[[ 6.28 -3.72 -1.01 -5.15  5.22]
 [-1.11 -0.26 -1.68  0.44 -1.11]]: 5.22, -1.11

[[-0.70  0.03 -1.61  6.01]
 [-1.72  2.75  1.09  2.32]]: 6.01, -1.72

[5.50 5.37 5.91 4.33 3.15]: 3.15, 5.50

[-1.52  1.85  0.05 -2.56 -4.93]: -4.93, -1.52

[-4.51  4.18  3.87 -4.06  3.03]: 3.03, -4.51

[-3.19 -4.59 -1.52 -0.04  2.92]: 2.92, -3.19

[-1.27 -0.63 -5.40  0.24 -1.94  0.02]: 0.02, -1.27
---
[[-0.90  0.94  0.34  0.86  0.84 -0.26 -0.20]
 [ 0.43 -2.92  0.89 -1.29 -0.72  1.70  1.12]
 [-0.94  0.23  0.68  0.62  0.73  0.14  0.06]
 [-4.79 -0.92  4.06  2.41  3.52  2.02  1.20]
 [-0.96  0.71  0.49  0.76  0.88 -0.12 -0.12]
 [-3.03  1.37  1.82  2.14  2.53  0.07 -0.05]
 [ 0.59 -5.42  1.79 -2.06 -1.16  3.21  2.13]
 [-0.54  1.47 -0.21  0.82  0.64 -0.77 -0.55]
 [-0.85  1.07  0.23  0.90  0.83 -0.44 -0.36]
 [-2.53 -1.23  2.41  1.09  1.79  1.52  0.88]
 [-0.44 -0.59  0.54  0.05  0.20  0.47  0.27]
 [ 1.98 -0.16 -1.44 -1.19 -1.51 -0.47 -0.25]] ans = -0.94

[[-5.77  4.58 -2.04  4.46 -0.57 -2.95  4.55 -1.69  0.96 -4.93  1.15]
 [ 5.36 -2.99  1.19 -4.45  0.98  3.14 -0.13  1.65 -0.02  1.54  0.83]
 [-2.76  3.85  1.21 -1.82  2.14 -3.54 -5.36 -0.61 -0.34  0.19 -5.92]
 [-5.30  5.02 -1.58  3.05  0.24 -3.14  3.50 -1.54  0.94 -4.70  0.05]
 [-0.27 -0.06  0.30 -0.24 -0.79 -0.04 -0.20  0.48 -0.31 -0.12 -0.01]
 [ 0.35 -0.27  0.15  0.24 -1.80  2.89 -5.11  2.76  1.56 -0.04 -1.48]
 [ 4.15 -3.84  0.22 -0.93 -1.03  3.52  1.90  1.44 -0.01  1.32  3.04]
 [ 0.64  0.14 -0.22  0.94  0.15  0.62 -0.54  0.27  0.99 -0.03 -0.42]
 [-0.15 -4.39  2.59  1.17 -1.10 -1.43  0.88  0.43  4.44  1.02 -0.52]] ans = -2.76

[[-0.09  1.64  2.31 -0.24  0.63  0.60  0.82  0.49 -0.71 -0.25  0.04 -0.72
  -0.29]
 [-3.17 -1.72 -0.49  1.04  2.68  1.85  3.34  3.38  4.40  5.41  4.26  6.12
   5.26]
 [ 0.37 -1.09 -0.12 -1.44 -0.83 -1.15 -1.03 -1.50 -1.32 -1.65 -2.52 -2.29
  -2.14]
 [-1.11 -0.68 -1.41 -1.21 -1.19 -1.79 -1.06 -1.53 -1.68 -0.67 -0.75 -0.21
  -0.31]
 [ 5.71  1.83  0.42 -0.19 -1.01 -1.28 -0.81 -2.11 -2.31 -2.31 -2.75 -2.41
  -2.51]
 [-5.79 -1.36 -1.67 -1.89  0.21 -0.15  0.94  1.89  0.40  1.74  2.50  0.61
   2.77]
 [ 4.22  3.00  1.58 -0.23  0.63 -0.95 -1.70 -0.91 -1.25 -1.64 -1.33 -2.70
  -2.28]
 [ 0.79  0.80  0.89 -0.35  0.32  0.35  0.29  0.96  0.41  0.32 -0.02  0.23
   1.97]
 [ 4.91 -0.72 -0.63 -2.48 -1.06 -1.44 -0.46 -1.35 -1.41 -1.49 -2.01 -1.11
  -0.66]] ans = 0.37

[[-3.02  0.21  2.01  2.52 -3.85  2.70 -3.93 -3.70  2.11]
 [-2.92  0.78  1.38  1.84 -4.28  3.08 -3.95 -3.30  1.51]
 [ 1.17 -1.32  0.42  0.30  2.74 -2.29  1.97  0.89  0.35]
 [-1.01 -0.09  1.00  1.26 -1.13  1.13 -1.53 -1.49  0.98]
 [ 1.50 -1.14 -0.12 -0.34  2.91 -2.65  2.48  1.53 -0.13]
 [ 1.74 -0.16 -1.20 -1.53  2.13 -1.02  2.02  2.06 -1.33]
 [-3.02  0.89  1.40  1.88 -4.46  3.17 -4.08 -3.40  1.54]] ans = 1.17

[[ 3.07  3.84 -2.70 -3.15  3.01 -5.36 -1.96  4.71  2.54  2.86  3.82 -2.05
   4.26 -0.78]
 [-3.21 -2.60 -4.80  0.14  3.86 -3.02  1.91 -1.10  1.81  4.89  0.65 -0.95
  -0.52  4.80]
 [-2.78 -2.55  3.50 -3.25  4.95  4.70 -4.28  5.38 -0.60  1.34 -4.44 -1.65
  -2.85  4.20]
 [-5.55 -4.55 -4.86  3.11  0.33 -2.46  0.27 -2.87  4.41 -4.35 -4.44  1.98
   1.02  3.94]
 [ 2.06 -1.46 -3.22  3.70  3.80  3.90  4.15 -0.10 -5.31  3.88 -0.53 -1.27
  -4.25  3.52]] ans = -2.78
